Each row is where one point has got to under a steady rotation. How many steps took it there?
The counts run from 0 to 393.
[3, 53, -37, 8, 21, 12, 14, -4, 5, 19, 12, 0, 5, 14, -24, -38, 20, -1, -11, -27, 19, 30, 28, -40, -21, -9, 2, -21, 2, 17, -8, 3, 2, 8, -8, -17, 18, 8, -23, 28, -16, 3, -18, 13, 24, -27, 13, -14, -8, -16]	378
[-4, 25, -31, -28, -3, -5, -5, 17, 4, -4, -9, 1, 30, -9, -9, 1, -15, 16, 33, 2, -5, 10, 12, 42, -37, 16, -25, 32, 33, 10, 12, 14, -26, -11, 2, 30, 28, -1, -17, -17, 10, 19, 1, 9, -10, 6, -30, 10, 11, -6]	352
[1, 13, -1, 6, 5, -20, 18, -8, 1, -19, 8, 3, 12, 12, -23, -32, 9, -17, -22, -12, 22, 40, 18, -18, -6, -4, 45, -56, 18, 5, -2, 10, -4, -5, -7, 13, 2, -23, 25, 12, -6, 11, -10, 52, -3, -21, 2, -10, 3, -7]	298
[-17, -8, 13, 1, 3, -46, 7, 0, 9, -20, 1, -12, 1, -4, -15, 5, 16, 4, 9, 3, 7, -2, 24, 28, 24, 20, 21, -23, -14, -29, 4, 6, -65, -2, 16, 30, -29, -11, 16, -33, 2, 10, -21, 15, -16, 7, -19, -7, 38, -10]	47
[5, 1, 15, -6, -22, -40, 30, -4, 1, -13, -4, -8, -19, 11, -9, -35, -1, -3, -32, 1, 9, 11, 24, -24, 17, 9, 13, -60, 17, 10, 5, 1, -2, -31, 36, 3, -8, -15, 7, 21, 16, 21, 9, 37, -44, -5, 12, -5, -5, 2]	299
[-5, 8, 12, 0, 16, -38, 9, 0, 10, 8, -13, 18, -11, -4, -7, -22, -5, 13, 21, 5, -1, -17, 30, 9, 21, 16, -31, -7, -8, -5, 18, 7, -55, -16, 56, 28, -28, 8, -19, -2, 24, 31, -19, 4, -17, 12, -4, 4, -5, -1]	124
[-9, 13, -9, 27, -31, -4, -9, -15, 33, 10, 6, -11, 7, -6, -57, -2, 7, 45, -31, 35, 10, -40, -35, 8, -11, -5, 2, -8, 14, 8, 7, 20, -32, 7, 8, -3, 2, -8, -13, -20, -20, 4, 1, -8, -23, -27, -5, 17, -7, 7]	97
[1, -8, -12, -10, -9, -20, 41, -10, -27, 24, -15, 1, 31, 15, -2, -25, -30, 0, 1, 16, 34, 23, 31, -14, 1, -6, -30, -30, 21, 22, -18, 17, -10, 3, 19, -20, 7, -12, -2, 6, -4, 48, -18, 12, -17, -22, 16, -18, -14, 7]	290
[6, 34, -49, -13, 21, -4, 23, 34, 11, 10, 22, -4, 24, 14, -9, -41, 18, -4, -25, -24, 13, 23, 26, -26, -25, 10, -18, -6, 32, 15, 8, 14, 7, 0, -3, -21, 23, 11, -38, 11, 9, -9, -4, -1, -22, -21, 0, -12, 16, -26]	91
[-25, 45, -31, 12, 11, 15, -20, 9, 16, -16, 5, 2, 9, -4, -31, -4, 30, 34, 14, -13, 1, 5, 1, 32, -35, 6, 20, 20, 16, -7, 23, -3, -46, 18, -12, 29, 20, 2, -19, -18, -16, 6, -11, 29, 19, -11, -22, -3, 3, -8]	275
[-11, 5, 2, 8, 3, -11, -16, -10, 18, 5, 11, 27, 23, -2, -34, -35, 14, 10, 8, 22, 7, -17, -6, -7, -26, -13, 6, -14, 18, -5, 14, 25, -57, 4, -12, 35, 9, 3, -13, -27, 21, 26, -25, 31, 0, -19, -4, 22, 0, 14]	195
[8, 37, -13, -22, 17, -11, -40, -31, -7, 29, -3, 23, 25, -35, -24, 19, -12, -13, 35, -11, 0, -8, -1, 2, -38, 8, -23, 35, 22, -4, -18, 27, 12, -6, 3, 3, 0, -8, -25, -4, -13, -22, -2, 10, 39, 7, -25, 31, -3, 20]	243
[2, 54, -54, -4, 5, 24, 14, 0, -5, 18, 0, -6, 17, 6, -15, -8, 3, 12, 0, -21, 22, 38, 18, -21, -30, 3, 1, -3, 12, 23, -15, -1, 16, 12, -17, -19, 34, -1, -17, 22, -23, 9, 2, 14, 26, -23, -1, -20, -12, -6]	279
[-1, 27, -1, 8, -7, -6, -38, -56, -4, 29, 0, -1, 0, -26, -37, 47, 8, 18, 14, 5, 11, -23, -22, 3, -17, 23, -12, 16, -2, -6, -28, 1, -11, -5, -23, 1, 18, -17, -2, -21, -20, -37, 2, -14, 30, -10, -21, 16, -3, 29]	67
[-14, -1, -18, 0, 22, -15, -13, -16, -8, -13, 6, -1, 9, -9, -3, 17, 25, 10, 26, -12, 5, 20, 6, 16, -24, 25, 11, 8, 9, -21, -7, -15, -50, 1, -41, 20, 40, 0, 2, -20, -14, -32, -9, 20, 11, -17, -38, 2, 21, 12]	77
[4, 21, 14, -6, 12, -45, 9, -24, -8, -8, -21, 20, -21, -12, -9, 5, -11, 1, -1, -30, -17, -19, 28, -22, 21, 12, -21, -13, 7, 11, -13, 5, 11, -39, 42, 8, -25, -3, -9, 24, 7, -11, 10, 14, 2, 14, -5, 14, -11, -2]	53
[6, 25, 3, -5, 15, -21, 6, -12, -13, 7, -28, 2, -22, 6, 29, -12, -22, 12, 10, -16, 3, 8, 14, -7, -5, 12, -7, -22, 8, 13, -8, -22, -6, -34, 48, -16, 23, -10, -12, 46, -7, -5, 24, 25, -15, -7, -14, -1, -27, 37]	112
[9, 0, 8, -1, 10, -39, 16, -37, -5, 7, -11, 34, 12, -19, -32, -7, -16, -10, 1, -13, -2, -27, 21, -30, 23, -6, -28, -16, 17, 21, -26, 39, 8, -20, 30, 1, -37, -12, -12, -9, 11, 20, -7, -6, 4, -1, 8, 25, -9, -8]	232
[2, 28, -23, -3, -8, -4, -31, -5, 19, 9, 17, -26, 9, -20, -19, 34, 27, -8, -10, 1, 15, -5, -20, 6, -23, 21, 23, 8, 12, -11, -17, 1, -7, 6, -13, -19, 5, -17, -3, -5, -42, -57, 14, -5, 0, -18, -27, -3, 28, 16]	68
[27, 66, -14, -13, 11, -4, -7, -20, 6, 7, -15, 5, -36, -3, -15, -5, 0, 0, -1, -32, -11, 5, 24, -13, 1, 7, 6, -13, 5, 5, 2, -7, 28, -27, 52, -7, -17, -14, -8, 47, -8, -6, 16, 23, 13, 14, -4, 2, -13, 5]	310
[2, 42, -27, -33, 17, -4, -9, 12, -8, 19, -16, -8, 6, -8, 21, -17, -14, -26, 45, -11, 13, 27, 37, 25, -37, 16, -23, 0, 2, -7, 12, -5, -20, -14, 48, 9, 0, 5, -22, 28, 5, 11, -5, 31, -13, 13, -20, -13, -1, 19]	212
[-3, -10, 12, 11, -37, -17, -7, -34, -2, 16, 4, -28, 21, -10, -35, 0, 9, -18, -11, 38, 34, 4, -18, 2, -10, -2, 26, -36, -1, -13, -13, 14, -34, -2, 11, 4, -13, -29, 27, -19, -20, 4, -14, 14, -22, -37, -6, -3, 11, 32]	38
[-13, -6, -5, -2, 23, -22, -9, -5, -9, -15, -14, 4, -18, -18, 17, 45, 7, 46, 16, -24, -6, -16, 5, 26, 9, 18, -2, 31, 2, -4, -16, -17, -52, 0, 7, 11, 12, -1, -8, -3, -31, -42, 9, -3, -4, -4, -43, 1, 6, 19]	76
[-14, 6, -25, 1, -39, -8, -13, -17, 5, -4, 8, -22, 21, -8, -28, 12, -2, 20, -7, 33, 24, 17, -27, 16, -32, 7, 16, -12, 32, 4, 2, 8, -37, -11, -31, 24, 50, -26, 23, -25, 0, 9, 4, 16, -15, -30, -18, 4, 9, 15]	177
[4, 28, 14, -12, 36, -10, -14, -11, 8, 10, 4, 33, 26, -20, -23, -39, 7, -30, 8, -20, 1, -8, 18, -23, -22, -21, 6, -11, 29, -3, 2, 39, -12, 0, 32, 8, -27, -4, -30, 15, -10, 8, -13, 39, 11, -9, -7, 26, -6, 26]	302
[-16, -5, -3, -2, 17, -41, -5, -10, 2, -25, 10, 4, 16, -17, -26, 5, 20, -6, 19, -14, -8, 3, 18, 22, -8, 12, 18, 4, 21, -17, 6, 20, -47, -15, -18, 50, -4, -8, 9, -46, 20, 2, -18, 18, 5, 5, -25, 20, 29, -10]	334
[4, 18, -34, -2, 12, -24, 19, -7, -25, 25, -9, -10, -5, 16, 26, 3, -17, 27, 1, -14, 12, 17, 24, -14, -14, 22, -49, 5, 2, 24, -17, -33, -14, -21, -2, -28, 49, 2, -19, 30, -4, -13, 5, -6, -15, -24, -15, -30, -10, 9]	359
[-11, 7, -15, -5, -22, -17, 6, 2, 8, -6, -16, -22, 12, -22, -36, 43, -5, 32, 7, 7, 8, -17, 1, 48, 9, 19, -4, 17, 8, -4, -5, 19, -42, 13, 16, 12, -22, -13, 16, -39, -22, -5, -4, -20, -15, 4, -29, -7, 26, -16]	245
[-8, 23, -16, -3, 16, -22, 9, -12, -1, -29, 19, 0, -5, -4, -32, 13, 43, 1, -16, -40, 4, 27, 17, -9, -5, 13, 27, -10, 10, -12, 0, 2, -20, -15, -43, 17, 22, -10, 14, -14, 5, -28, -8, 21, 24, -15, -17, -6, 27, -22]	158
[-1, 32, -21, 3, 26, 12, -1, -18, -16, 32, -18, 18, 16, 2, -6, -1, -26, 28, 35, -16, 14, 3, 19, -10, -27, -5, -34, 17, 8, 27, -22, 9, -2, 17, 17, -21, 24, 3, -31, 26, -21, 18, -5, 10, 27, -15, -5, -1, -38, 17]	103
[-8, 31, -37, 8, 6, 1, 14, -9, -16, -6, -4, -13, -9, 11, -1, 28, 8, 41, 0, -27, 18, 45, 7, -1, -17, 9, 10, -3, 0, 13, -15, -30, -13, 0, -29, -2, 58, -12, 7, 9, -29, -24, 5, 16, 25, -25, -12, -34, -6, -5]	0
[-8, 29, 9, 15, 27, -6, -41, -38, 14, 24, 12, 12, 4, -17, -34, -12, 44, -15, 1, -10, 4, -21, -13, -20, -13, -7, 22, -11, -11, -17, -6, 18, -21, 7, 16, 5, -21, 2, -20, 9, -19, -20, -16, 24, 23, -15, -12, 29, 4, 35]	126
[16, 70, -33, -22, 13, -9, -6, 2, 19, 24, 4, -18, -7, 4, -6, -25, 9, -34, -2, -22, 9, 20, 33, -20, -23, 16, -18, -20, -12, -15, 8, 6, 26, -23, 35, -16, -7, 2, -23, 28, 8, -15, -4, 10, -10, 8, -3, -4, 20, 1]	131
